In the data rows, 128 means zero.
Here are some points:
[146 223 141 128 128 195 161 134 139 204 187 149 141 128 182 157 188 128
 129 144 144 128 208 227 128 187 154 227 139 186 150 161]
[151 142 136 153 128 128 130 129 134 131 152 147 133 149 128 135 128 128
 204 158 128 186 172 151 129 128 128 175 128 143 128 128]
[137 172 161 158 191 128 169 142 137 128 173 163 149 195 143 134 128 181
 186 128 164 164 132 128 174 160 158 152 137 147 134 138]
[157 149 138 164 163 146 128 173 143 164 132 147 154 140 148 149 148 165
 153 186 150 141 160 164 146 152 165 157 149 177 146 153]
[133 152 152 128 171 166 155 144 156 157 134 160 128 154 145 164 141 160
 142 128 160 163 136 158 161 143 148 160 146 135 133 186]
[176 135 181 181 144 161 157 143 156 156 164 157 150 148 152 144 161 142
 137 128 141 170 140 151 169 154 141 141 166 143 140 176]
[150 139 140 150 147 128 139 157 141 138 158 176 152 145 152 162 142 128
 155 130 153 144 153 153 160 149 170 157 163 130 141 145]
[197 137 144 146 146 168 169 157 128 128 149 146 150 153 160 156 175 188
 128 148 178 128 134 128 172 176 159 138 138 146 165 149]
[128 128 128 166 163 128 159 219 174 141 142 220 158 128 128 128 146 142
 128 193 128 135 168 141 128 168 128 128 128 164 130 140]
[128 187 187 128 128 165 158 224 237 149 176 128 148 141 161 208 157 128
 156 128 228 128 128 147 128 185 128 143 142 182 128 128]
[154 166 135 146 157 154 139 136 152 131 130 146 163 180 150 136 142 146
 178 142 172 140 145 128 170 132 161 161 139 151 168 128]
[149 173 146 163 163 158 128 136 157 148 149 176 162 174 143 137 128 155
 188 182 164 147 150 139 159 128 130 168 143 176 167 128]
[214 128 136 156 155 218 128 210 128 137 129 202 128 128 128 157 128 187
 128 158 205 128 173 146 205 128 209 182 204 191 198 200]
[170 150 167 167 139 143 128 129 134 148 133 171 133 168 157 169 156 155
 160 140 129 139 136 156 167 181 138 140 156 144 128 136]
[228 155 128 154 132 186 166 144 128 128 136 162 158 128 128 128 165 128
 128 129 137 128 166 142 185 148 187 159 197 154 180 158]
16 more points follow, each with its number after it:
[165 161 136 128 176 181 164 128 163 132 138 128 162 142 128 162 184 145
 140 139 143 138 161 133 142 155 132 158 132 153 142 182] 0
[136 130 184 164 134 158 136 128 156 149 176 191 141 160 169 128 128 167
 151 197 175 169 180 152 188 128 143 173 128 128 190 128] 1
[162 150 144 141 154 152 149 145 145 145 129 129 147 152 142 171 156 138
 154 136 139 151 148 153 150 155 146 158 140 151 133 174] 2
[144 144 160 164 150 128 143 178 147 148 160 144 152 147 147 138 134 150
 147 151 165 145 145 141 165 157 157 143 146 155 139 136] 3
[129 211 136 159 131 204 132 141 156 201 171 152 147 154 168 128 141 138
 180 186 169 147 177 179 139 128 157 214 165 196 215 128] 4
[152 128 128 128 178 170 140 128 151 192 131 128 156 173 128 160 204 144
 128 162 157 183 161 128 159 128 151 165 152 128 176 195] 5
[134 255 226 211 139 171 133 176 163 151 165 217 132 153 199 139 151 168
 158 155 134 128 136 218 151 238 128 156 128 228 128 128] 6
[172 157 128 160 143 136 152 133 142 133 149 154 166 170 128 133 128 144
 224 149 128 192 170 136 128 128 130 181 128 185 154 152] 7
[136 135 128 158 152 137 160 196 136 200 128 200 128 139 177 162 173 164
 128 155 128 175 134 169 128 176 154 141 128 174 170 170] 8
[148 150 163 135 145 158 141 151 173 128 128 133 158 172 162 157 137 152
 165 142 168 142 128 144 160 141 140 128 140 144 138 144] 9
[163 148 156 154 147 138 148 143 143 142 153 152 165 147 159 141 128 147
 160 154 155 140 165 160 164 154 158 156 143 150 138 151] 10
[156 165 130 152 156 154 130 145 156 136 128 150 147 167 143 150 128 154
 184 153 146 153 148 147 148 132 148 167 131 166 154 140] 11
[153 138 180 160 148 138 153 143 169 128 138 159 155 145 154 142 138 148
 155 136 145 161 152 170 160 128 158 138 151 151 140 161] 12
[128 137 162 159 154 128 149 188 147 128 177 175 148 131 128 139 128 151
 168 130 154 160 129 134 153 133 176 128 196 151 143 130] 13
[158 153 156 128 140 164 146 138 128 128 153 128 150 158 133 163 172 156
 139 138 177 128 128 128 178 155 157 139 176 128 161 128] 14
[143 157 153 129 166 138 166 157 156 131 153 129 163 161 151 156 136 157
 162 143 179 138 152 135 157 161 149 154 128 154 130 155] 15
Which of these numbered points is nearest to each point below by angle, seen from the average point of the first points? Its number follows each.
[143 164 155 163 171 143 131 161 160 166 155 159 156 128 146 154 169 145
 139 168 144 133 163 183 146 158 164 153 175 168 139 155] > 6
[197 132 166 180 128 179 182 181 144 128 204 128 176 128 128 128 128 153
 190 195 138 167 152 128 128 128 128 144 174 204 200 128] > 7
[156 157 152 159 156 136 140 145 148 136 146 147 162 160 140 155 131 145
 178 150 144 151 163 149 152 151 142 160 131 169 138 146] > 7
[130 237 128 128 144 157 188 149 128 200 176 128 157 156 185 163 148 146
 199 161 139 143 199 203 128 171 172 231 128 217 162 159] > 4
[128 164 200 132 199 145 174 128 128 158 237 148 128 180 128 128 128 207
 150 128 128 216 156 128 168 153 128 163 143 128 128 145] > 1
[179 131 134 128 128 128 189 129 137 128 167 160 176 135 168 155 128 128
 174 128 142 144 183 160 139 148 156 168 128 142 135 170] > 10
[163 158 148 128 151 147 162 130 134 139 163 128 161 146 151 165 174 149
 138 144 158 128 166 142 153 175 156 162 139 138 137 157] > 0
[147 138 162 151 154 133 156 157 160 128 143 162 151 138 146 142 135 146
 143 147 151 145 147 152 158 146 154 130 145 146 131 146] > 12
[166 147 158 133 141 171 141 132 128 128 153 162 143 134 131 154 159 161
 137 153 149 128 151 128 167 141 150 141 161 137 158 134] > 14
[153 145 171 129 148 159 150 154 169 128 128 134 155 157 156 176 148 149
 151 139 170 130 128 143 159 153 128 132 139 131 128 159] > 9
[153 139 153 142 163 147 153 167 161 143 128 135 141 145 149 157 139 139
 146 145 167 149 146 154 164 145 140 154 137 140 130 173] > 2
[151 128 144 158 128 128 151 193 151 146 170 145 156 129 158 128 128 128
 141 150 176 151 159 140 162 131 150 159 141 131 161 130] > 3
[175 145 164 133 128 187 128 128 176 131 128 128 142 168 146 201 136 128
 198 128 128 163 128 181 153 128 135 157 168 138 132 180] > 2
[133 163 150 128 138 162 150 130 130 142 155 149 138 138 141 150 159 154
 141 154 139 128 156 145 140 161 143 142 149 145 147 128] > 14
[145 150 149 128 154 139 175 145 155 141 161 128 164 160 158 173 149 138
 160 138 169 148 148 141 141 157 144 157 148 148 145 161] > 15
[161 136 177 167 166 128 159 169 145 128 147 134 161 146 153 147 147 163
 141 149 156 143 149 149 167 159 161 135 141 155 128 159] > 3
[137 172 133 128 136 177 173 147 129 161 128 143 128 161 184 152 149 180
 144 144 128 153 131 175 128 157 165 150 129 152 160 163] > 8
[128 128 132 135 161 128 150 167 160 129 159 169 171 128 128 137 145 178
 128 204 128 143 181 140 128 154 133 128 128 171 134 148] > 3
